In the data rows, 128 means zero.
Some points:
[ 65  85 127 122 165 160 152 159 144 148 138  99 142  85 100 118  63 193
 231 160 176 159 101  66 134 124 121 142 117 142 187 110 104  76 116 152
  78 137  35  56 137 112  96 175 136 161  98 134 121 197]
[ 32  76  93 108 132 162  98 111 192 129 128 172  65 148 132 160 143 191
 199 162 165 136 152 131 146 110 140  73 134 105 176 149 152 111 188 148
 188  77 163 123 113 106 200 113  99  43 133 159 189  96]
[163  98 138 141  99 151 105 137 140 161 144 126 129 182 116 103 127 107
 122 163  36 130 115 180 141 182  92  81  67  82  80 129 104 155 215 197
 129  57 104 150 164 153 152 172 103 142 128 101 129 253]
[ 93  57  91 130  98  73 132 108 129  73 197 142 154  97 117 141 168 113
 179  79 120  49 117 151  75 107 129  86  58 194 147  58 109 175  57  99
 163 163 108 185  95 149 180 136 172 142 122 140 120 153]
[140 163 165  63  89  77 149 121 234  60 202 109 102 146 110 127 125 120
 107 108 142 105 224  93 188 145 114 153 191 109 103 129  64 139 100 152
  93  99 147 145  91 100  86 174 154  98 198  88 138 172]
[ 73 135 165 101  77 163  68  36  65  77  55 134 185 137 201 104  91 158
 118  70 105  64  81 107 152 173  77  75 150 108  83 109 155  48 109 132
 132 108  99 141 109  89 107  89 176 105 145 110  57 141]
[136  84 120 131 134  94  91 129 153 127  49  96 135 179 164 216 155 133
 167 112  85 130 141 122 195 163 110 100  72  99 140 187 108 137   9  82
 124  94 175 102 150 158  58  91  42 165 141 147 170  96]
[ 87  75 149 109 158 114 174 102 159  94 143 152 161 206 111 144 144  98
  40 110 160 136  73 189 151 157 154 114  69  85 180 186 117 146 100 157
 116 181  81 109  60 208 192 150 147 105 118 165  50 103]
[147  87 136  82 120  82 133 103  52  97 105 112 110 158 206 209 136  91
 154 161 133 138 160 196 163  92 211 221 142 200 137  98 236 108 172 135
  92  60  65 126  78 109 102 126 106 104 127 142 104 157]
[206 124  17 163 108 136 144  66 155  58 117 120 190 145  92  57 163 139
 170 163 212 150  66 162 100 153 138  94 126 164 149 128 195 161 133 100
 100 118 153 177 136 144  84 171 124  90 177 172 167 142]
[146 213 168 175 218 147 204 150 161 190 119 128 175  80 121 131 173 123
  89 173 120  54 136 105 124  54  86  96  69 104 155 135 131  95 113 107
  47 102 109 156  71  73 127 105  83  67 182 100 129 131]
[112  93  90 152 159 172 166 147 150 148 114  77 113 195 135  71  98 127
 150 107  94 150 114 194  45 118 119 205 158 105 129  54  97 147  84 147
 158 116 171  94  67 120  71  54 120  75 110  25 107 125]
[109 141 151 162 175 198 146 187 114  70 154 169 119 211 127 104 102  81
 136  60  88 136 145 143 137  66  73 102  99 111 115 116 206  97  89 101
  72  90 104  53 190 165 153 143 199 180 171 159 204 122]
[181  68 110  46 117 121  89 149 124 196 154 190 159 161  98 133  92 109
 128 154 171  31 158  99  47  98 100 115  86 116 140 159 131  92 149 146
 154  98 158 135 152 146  46 157 197 137  87  91 122  76]
[144  81 198 204  77 167 163  57 117 176 145 118 138 110 157 137  74  89
  90 153 107 101 110  70 134 130 176 151 156  72 209  85 183 243  74 113
 145  83 138 135 132 124 144 183 150 123 147 165 126 102]
[ 81 100 171 187 182 144 148 152 155 105 104 107  49  52 173  86 190  50
 141 140 172 118 112 175 135 139  88 118 193  99 137 196 183 136 132 148
 166 165 133 187 154 123  68 108 176 176 112 105 133 137]
[159 136 200 164 109  91 156 119 100 127 101 147 156  98 115  79 121 146
 178  71 178 134 167 156  37 126 124 144 114 153 133 206 156 145 141 193
 126  94 185  46 105 103 142 131  65 188 138 169  72 126]
[143  67 126 147  96  88  84 149 130 122 168  98  95 129 206  82 171 171
  24 128 132 111 163  93  72  83 105 106 152 137 161  75 106  65 162 124
  77 131 143 119 170 182 127  91  45 140 138 165 116 112]
[132 129 127  82  83 121 132 136 163 113 117 143 220 166  34 119 115 106
 134 166 145 113 163 134 165 109 165 129 211 107 140 146 158 117 130 110
  84 168 150 189 120  63 192  41 104 223 103  90 147 154]
[121 162 111 107 150 203  95 148  83 161 228 157 168 153 128 228 157  78
  94 127 150 151 136  97  94 125  86 106 173 177 153 146 140 161  80 184
 110 191 178 135 116  48 113  86  81  87 158 153 113 204]
[122 162 196 125 184  95 198 107 112 176 157 140 142 132 131 175 140 198
 134  76 134 119 122 203 159 210 121 128 132 125 138  74 146  95 169  85
 141 187 218 129 234 142  95 122 141 100  99 152 167 166]
[166 165 143  80 200 111 163  82 140 130 129 126  74 144 125 118 113  47
 167 134 126 122  87  20  70 165 115  98 164 129  77 124 134 153 179  72
 168 108  95  64 109 177 146  83 122 148 138 175 116 170]
[ 82 142 122 210 109  81 112  59 103 128 111 223 125 123  99 109 126 112
 109 201 139 129 202 121 132 169  94 206  84 123  48  94 133 100 134 152
 126 165 155 112 130 130 169 128 135 101 147 135 153 111]
[173 162 194 167 201 111  80 181 162  79 119 170 138 165 197 126  77 177
 165 165  61 119  63  58 117 145 152 188 156 202 166 172 138 111 128 141
 135 165 200 199 134 187 163 135 176 122 103 122 122 123]
[163  95 125  81 230 230  89  69 131  90 153 106  94  49  92  76  84 117
 113  86 112 133 164 151 160 174 153 183  72 121  88 110  98 107 103 136
  92 112 142 196 165 113 160 101  77 127  83 186 122  81]
[ 76 136  73 136 111 114  95  81 120 136 142 151 175  87 104 135 112 108
 142 101  29 129  89 141  97  58 137 147 194  78 115 140  63 127 197 139
  89 152 168 107  80 159  45 137 138 140 127 229 173 109]
[119 175  99  85  62 116 194 118 131 121 148 193  87 126 194  92  73  73
 112 114 114 156  69 142 116 147 145 110  76 124 171 163  59  68 118  43
 139 120 138 148 119  44 134 125  79 154  81 104 166 119]
[164 206 176 162 142  56  47  96  68 193 166 111 128 140  89  83  74 121
 154 144 168 142 116 206 157  89 171  64 188 154 130 109  59  97  58 165
 172  81  82 155 151 190 149 133  91 110 141 109 164 123]
[153 169 149 183  72 158 121 145 142 155 137  66  88 198 114 128 150 110
 167  82 100 148 177  99 102 181 173  82  79 149 101 146 167 100 179 161
 102 196  82 170 103  81 100 156 127  95  91 144 127  30]
[142  85 158  37  98  85 108 133 148 161  90 144 110 154 170 128 156 146
 166 143 153 148  33 106  95  97  36 159 141 108  59  77 128 150 110 166
 113 201 119 116 157 122 168 162  83 137 136 132 190  79]
[ 78 172  44 138 171  92 140  94 140 158 117 159 109 138 149 135 109 175
  48 102 171 190 143  78 102 111 111  94 129 143 104 126 192 166 103 160
  91  59 123 167 112 152 113 165 135 166  11  78 126 126]
[114  94  96  96 118 144 174 218  99 179  93 163 116  83 165  92  66 221
 120  83 112  81 171 147 132 141 145 119 156 122  73 189 147 211 150  84
 123 158  62 196 101 172 121  94 118 136 213 158 159 166]
[ 97 143 102 112 111 174 150  87 167 143 177  84 121  85 117 143 124 185
 139 177  47 111 136 154 118 115 135 103 140 181  89 169 190  76 113 118
 189 169 163  73 128 149 155 215  97 191 170  56  70  70]
[152 153 136 113 111  78 128 170 170  92 119 173  76  60  49 179 148 173
  90  70  68 159  51 104  78 131 173 127  93  74 137  79 177 130 137 191
 168  90  94 153 145  62 101  82 133 156 167 141 126  95]
[ 77 171 180 128  96 154 124 133 143 110 127  96 134 141 114 103 157 177
 146 210 151 111 131  87 141 129 198 121  59 137  71  94 120 183 133 132
 137 139 122 102 145 176  46   1 118 115  72 138 120 135]
[ 75 103  93  99 129  37 134 118  86 158 150 116 123 146 104  41 108  86
 151 158  75 225 170 103 159  80  94 132 102 109 169 170 148 149 119 127
 141 162 129 158 223 122 119 100 139  88 153 119  33 111]
[ 74 154 129 124 167 118  43 168  23 114 148 131 117 134  67  72 183 116
 115  79 129 102  91  81 170 166 176 185 122  80 156 122 153 150 150  91
 167 138 155 110  90 148 117 199  54 111 129  37 129 136]
[139 134 117 127  74 127 104 129 146 177  43  79  81  87  89 133 113  81
  99 102 137 179 152  98 105 131 138 164  88 132 155  94 133  15  89 122
 165 177 153 158  95 198 143 141 155 136 165 158 176 231]
[191 104 100 194 121 147 126  66  28  92 165 111  31 123  78 170 166 214
 154 160 135 114 132 117 111 137  87 155 151  80 155 191  86  97 115 119
 124 126  85 124 113 132 136  90 145 158 111 106 144 140]
[168 136  89 170 148 159 159 182 152 192 143 173 119 204 133  96 153 154
 131 118 154 125 132 137 231  95 109 165 137 145 110  52  73  95 140 135
 247 126 109 143  85  94 101 137 124 204 144 208  54 110]
[133 159 118 115  97 169 208 155 129  98  49  90 150 138  74 172 180 108
 129  82  98  56 145  84 110  68  96 165 204 158 137 150  83 144 129 136
 134  97 124 169 207 164 206 153  79  36  42 105  93 145]
[173 102 125 172 159 155 134 124  85  50  93 117 155 118 200 185  63 136
 114 122 204 176 155 122 122  23 179  77  79  43  34 130  89 154 176 117
 192 218 146 143 144 112 121 166 123 111 139  75 123 166]
[136 131  55 134  74 104 147 168 112 153 158  20 106  75 139 163  73  88
 128 109 173  62  38 133 212 128 131 134  86 128 126 117 162 156 165 184
  80 118 194 116 130 160 189 108 184 142 145 129 106  84]
[ 91 179 111 116 137 113  79 130 172 188 183  58 224 155 178 177 205 148
  94 113 144 122 153 134  76 146 162 207 141  96 102 188 104 131 125  82
 145  97  81 126 155  63 185 139 182 155 149 150 157 152]
[113 181 130 118 180  82 112 176  94  77  51  48 140 137 100 160 133 127
 140 199 128 115 198 176 105 167  94  72 157  77 131  64  74 150 119 115
  80 125 145 120  99  52 166 180 175 160 114 162  91 100]
[117 165  68 172 136 134 129 142 146  93  92 180 181  99 202 162  84  86
 113 113 149 111 169 150 139 204 125 135 157 143 196 117  93 149 180 177
 153 172  22  89 195 170 106 112  85 141 172  66 140  81]
[174 175 194  99  86 146  93 121 142 141 144 174 156  79 172 166 202 151
 204 121 140 232 159 161 172 120  35 124  95 111 154 110 129 167 167  77
 117  96 133 137  82 213 137 111 167 135 101  80 101 100]
[172  75 144 131 168  89 146 101  93 123 104  85 171 113 123 107 137 122
  64 105  60 144 141  97 189 127  69 105 128 223 149 151 132 140 170 157
 190 149 111  56  60  92 125  97 160 130  80 112 252 108]
[176 201 122  84  97 142  38 121 175 104  84 141  35  99 116  85 105 152
  81 119 124 105 122 192 147  81 137 131 106 174 177 160 148 193 122 100
 132 162 120  38 148  64 120 149 152  87  81 147 117 182]
[ 81  67 174 182 137 148  91  95 170 164 104 152  81 131  54 162  94 117
  95  90 159 164  88 141 117 124 140 134 143 229  99 144  63 132 170  18
  51  90 117 136 158 101 107 133 149 145 167  81  82  83]
[ 90 155 148  52 108 201 179 188  76  76  97  84 158 128 114 126 157 121
  80 226 157 181 124 102 100 120 135 145 139 184 151 130  71 137 128 144
 144  70 155 165 144 117 132 145 167 148 201 153 150 106]
[174  84  93 118 123 128 176 114 107 169 120 193 109 102 175 107 229 125
 152 143 104 108 111 126 167 168 255 104 167 122 101 101  95 119  74 164
  51 133 143  66 135 125 149 161 204 122 129 109 115 145]
[158  73 127 147  84 121 131 244 152 130 189 132 166  52 116 130  79  89
 115 170 141 168 116 149 142 186 139 109 179 112  63 126 164  71  80  51
 129  96 103  76 103 128 121 129  92  26  51 151 106 104]
There is one direction along which these points spread out most. Take the direction at right angles to it along which they spread out most. Then take the direction at right angles to both along which they spread out most. Go by this last direction. For each point below, how far along it does it lie, from 0 to 99? The average is 50, and the first point in the table lies past the average. One standard deviation of the points above along it is 16.
[168 136  89 170 148 159 159 182 152 192 143 173 119 204 133  96 153 154
 131 118 154 125 132 137 231  95 109 165 137 145 110  52  73  95 140 135
 247 126 109 143  85  94 101 137 124 204 144 208  54 110] -> 49
[176 201 122  84  97 142  38 121 175 104  84 141  35  99 116  85 105 152
  81 119 124 105 122 192 147  81 137 131 106 174 177 160 148 193 122 100
 132 162 120  38 148  64 120 149 152  87  81 147 117 182] -> 73
[ 65  85 127 122 165 160 152 159 144 148 138  99 142  85 100 118  63 193
 231 160 176 159 101  66 134 124 121 142 117 142 187 110 104  76 116 152
  78 137  35  56 137 112  96 175 136 161  98 134 121 197] -> 63
[164 206 176 162 142  56  47  96  68 193 166 111 128 140  89  83  74 121
 154 144 168 142 116 206 157  89 171  64 188 154 130 109  59  97  58 165
 172  81  82 155 151 190 149 133  91 110 141 109 164 123] -> 71
[133 159 118 115  97 169 208 155 129  98  49  90 150 138  74 172 180 108
 129  82  98  56 145  84 110  68  96 165 204 158 137 150  83 144 129 136
 134  97 124 169 207 164 206 153  79  36  42 105  93 145] -> 50
[109 141 151 162 175 198 146 187 114  70 154 169 119 211 127 104 102  81
 136  60  88 136 145 143 137  66  73 102  99 111 115 116 206  97  89 101
  72  90 104  53 190 165 153 143 199 180 171 159 204 122] -> 28
[136  84 120 131 134  94  91 129 153 127  49  96 135 179 164 216 155 133
 167 112  85 130 141 122 195 163 110 100  72  99 140 187 108 137   9  82
 124  94 175 102 150 158  58  91  42 165 141 147 170  96] -> 39
[152 153 136 113 111  78 128 170 170  92 119 173  76  60  49 179 148 173
  90  70  68 159  51 104  78 131 173 127  93  74 137  79 177 130 137 191
 168  90  94 153 145  62 101  82 133 156 167 141 126  95] -> 68
[144  81 198 204  77 167 163  57 117 176 145 118 138 110 157 137  74  89
  90 153 107 101 110  70 134 130 176 151 156  72 209  85 183 243  74 113
 145  83 138 135 132 124 144 183 150 123 147 165 126 102] -> 47
[191 104 100 194 121 147 126  66  28  92 165 111  31 123  78 170 166 214
 154 160 135 114 132 117 111 137  87 155 151  80 155 191  86  97 115 119
 124 126  85 124 113 132 136  90 145 158 111 106 144 140] -> 55
[153 169 149 183  72 158 121 145 142 155 137  66  88 198 114 128 150 110
 167  82 100 148 177  99 102 181 173  82  79 149 101 146 167 100 179 161
 102 196  82 170 103  81 100 156 127  95  91 144 127  30] -> 60
[163  98 138 141  99 151 105 137 140 161 144 126 129 182 116 103 127 107
 122 163  36 130 115 180 141 182  92  81  67  82  80 129 104 155 215 197
 129  57 104 150 164 153 152 172 103 142 128 101 129 253] -> 41
[173 162 194 167 201 111  80 181 162  79 119 170 138 165 197 126  77 177
 165 165  61 119  63  58 117 145 152 188 156 202 166 172 138 111 128 141
 135 165 200 199 134 187 163 135 176 122 103 122 122 123] -> 34
[114  94  96  96 118 144 174 218  99 179  93 163 116  83 165  92  66 221
 120  83 112  81 171 147 132 141 145 119 156 122  73 189 147 211 150  84
 123 158  62 196 101 172 121  94 118 136 213 158 159 166] -> 21
